array([[127, 130, 128, 125, 124],
       [111, 135, 128, 124, 115],
       [150, 128, 144, 155, 129]]): 115

array([[122, 133, 120, 124, 126, 123, 133],
       [122, 129, 123, 125, 126, 136, 132],
       [102, 133, 137, 134, 108, 147, 125]]): 132

array([[125, 150, 148, 112],
       [115, 121, 143, 106],
       [140, 147, 136, 130]]): 106

array([[150, 154, 158, 131, 132, 119],
       [139, 156, 147, 140, 150, 114],
       [147, 145, 157, 129, 132, 121]]): 114

array([[126, 136, 128, 139, 143],
       [151, 110, 132, 147, 137],
       [131, 153, 145, 143, 116]]): 137

array([[115, 142, 110, 108, 131, 117, 133],
       [132, 124, 131, 136, 123, 131, 126],
       [134, 110, 155, 126, 152, 135, 129]]): 126

array([[124, 120, 122, 107, 113, 147],
       [133, 134, 131, 120, 111, 147],
       [126, 125, 118, 101, 112, 151]]): 147

array([[123, 127, 122, 124, 130, 125, 122],
       [113, 142, 119, 114, 141, 142, 121],
       [106, 150, 117, 107, 142, 137, 121]]): 121

array([[148, 112, 128, 123],
       [145, 130, 138, 134],
       [154, 116, 125, 128]]): 134
---
[[153 136 135 140 143 132 130]
 [116 136 128 144 137 125 119]
 [124 120 127 107 139 121 112]] out 139

[[129 134 139 119 124 143]
 [123 108 112 131 117 121]
 [149 111 119 138 101 127]] out 138

[[112 129 126 139 124 141 140]
 [119 142 131 126 146 150 137]
 [132 133 147 139 128 112 117]] out 128

[[127 129 126 128]
 [154 123 112 130]
 [127 130 126 127]] out 130

[[121 115 113 135 145 119]
 [122 119 114 131 142 121]
 [123  99 120 152 154 116]] out 152

[[116 133 119 133 128 139 112]
 [138 146 127 117 127 142 121]
 [127 136 151 125 151 133 146]] out 151

[[127 126 131 133 134 134 133]
 [131 127 132  99 126 128 120]
 [135 132 136 127 129 123 131]] out 129

[[107 101 137 123 126 143 121]
 [137 133 153 137 128 118 136]
 [135 130 130 136 126 130 129]] out 126

[[116 126 125 123 126 134 100]
 [124 127 125 105 124 137 120]
 [145 131 130 120 119 149 126]] out 119

[[125 150 128 129]
 [132 132 127 138]
 [110 128 138 129]] out 128
---
[[124 113 129 121 113]
 [122 115 128 121 126]
 [153 133 119 131 123]]
119

[[147 148 116 121 133 139 120]
 [151 101 120 141 135 141 110]
 [102  99  99 110 117 126 109]]
99

[[137 141 104 126 138 133 114]
 [140 141 104 123 136 134 117]
 [131 146 105 137 137 129 117]]
105

[[127 146 114 143 128]
 [109 156 143 104 124]
 [157 133 158 120 126]]
158

[[144 153 107 144 153 125]
 [126 131 140 128 126 126]
 [103 131 150 124 114 135]]
150

[[130 130 138 133 125]
 [134 124 133 127 124]
 [125 122 138 157 126]]
138

[[105 116 154 124 103 135 109]
 [127 120 150 143 117 102 128]
 [107 111 151 124 107 132  99]]
151
---
[[130 146 142 144 139 123]
 [128 136 130 137 120 132]
 [136 152 131 145 140 135]] gives 145

[[130 127 128 130 135 139]
 [149 150 144 133 120 111]
 [133 138 139 135 127 121]] gives 135

[[122 117 128 123 126 132 124]
 [133 124 134 139 135 123 103]
 [125 127 124 128 116 126 125]] gives 116

[[151 113 111 145 105 114]
 [140 113 116 147 100 115]
 [128 145 142 130 111 150]] gives 130

[[113 116 117 118 146 122 122]
 [130 138 139 117 143 138 135]
 [129 115 117 152 152 118 118]] gives 152

[[131 114 129 107 144]
 [124 126 124 126 132]
 [125 113 125 112 143]] gives 125

[[108 151 134 126 119 108]
 [114 146 133 125 126 112]
 [120 137 131 127 122 122]] gives 127

[[136 157 135 135]
 [148 105 146 112]
 [102 120 103 134]] gives 120

[[135 152 138 136 120 124 126]
 [140 124 130 135 126 122 123]
 [126 102 117 123 123 126 130]] gives 123
---
[[103 131 124 112 125]
 [142 139 133 134 126]] Out: 124

[[152 113 130 124 154 139]
 [138 147 128 133 138 138]
 [108 152 127 127 106 115]] Out: 113

[103 101 116 118 107 125] Out: 107

[149 150 117 138 120] Out: 138

[121 131 135 150 118 134] Out: 131

[101 125 131 135] Out: 131

[[131 123 137 127 120 127]
 [133 127 129 133 105 128]
 [141 127 139 139 131 131]] Out: 123

[107 135 111 112] Out: 112
---
[[134 120 128 143]
 [139 141 121 107]] >> 120

[125 147 103 109 127] >> 147

[[106 103 116 133]
 [139 107 117 124]] >> 103

[[131 136 119 137 132 134 147]
 [125 131 117 142 126 142 157]] >> 136

[129 124 119 101 115 128 116] >> 124

[119 154 140 139 143] >> 154

[[126 135 116 135 130 132 149]
 [131 121 142 124 126 127 109]] >> 135

[154 103 140 112 131 136 127] >> 103
---
[140 158 105 126 153] value 158, 105

[104 125 118 149 122 137] value 149, 104

[[149 144 148 151 138]
 [150 146 143 152 129]
 [149 144 148 151 139]] value 152, 129

[119 110 137 106 112 132 136] value 137, 106

[110 102 101 122] value 122, 101

[133 130 130 153 138 129] value 153, 129

[[128 130 127 137 145]
 [140 152 147 108 118]] value 152, 108

[[141 145 140 138 145 150]
 [132 125 135 130 124 136]] value 150, 124

[127 128 130 124 151] value 151, 124
---
[[153 126 142 135 101 140 132]
 [152 124 140 134 102 139 130]
 [151 122 138 132 104 138 128]] result: 128

[139 110 135 105] result: 105

[121 153 140 144] result: 144

[132 105 138 120] result: 120

[131  99 135 124 136] result: 136

[[145 140 115 111]
 [126 157 114 130]] result: 130
---
[112 151 126 100]	112, 100

[[130 125 126 140 124]
 [136 125 120 133 108]
 [134 154 157 109 147]]	130, 147

[[129 125 125 117]
 [126 136 119 132]
 [125 142 136 100]]	129, 100

[146 148 140 116 122 137 106]	146, 106

[131 142 149 143]	131, 143

[[116 126 140 115 132]
 [111 115 138 116 132]
 [116 144 153 117 147]]	116, 147
---
[[127 123 155 121 131 132 135]
 [116 129 138 146 110 125 140]
 [154 129 118 143 128 131 146]] -> 123

[156 110 112 121 136 133] -> 110

[[125 133 139 130 118 118 124]
 [135  99 117 116 132 126 154]
 [132 130 123 129 123 116 139]] -> 133

[[117 153 115 111 157 121]
 [132 117 137 118 113 109]] -> 153

[147 121 132 139 113 153 108] -> 121

[[139 126 115 101 122 125]
 [136 131 126 124 116 135]] -> 126
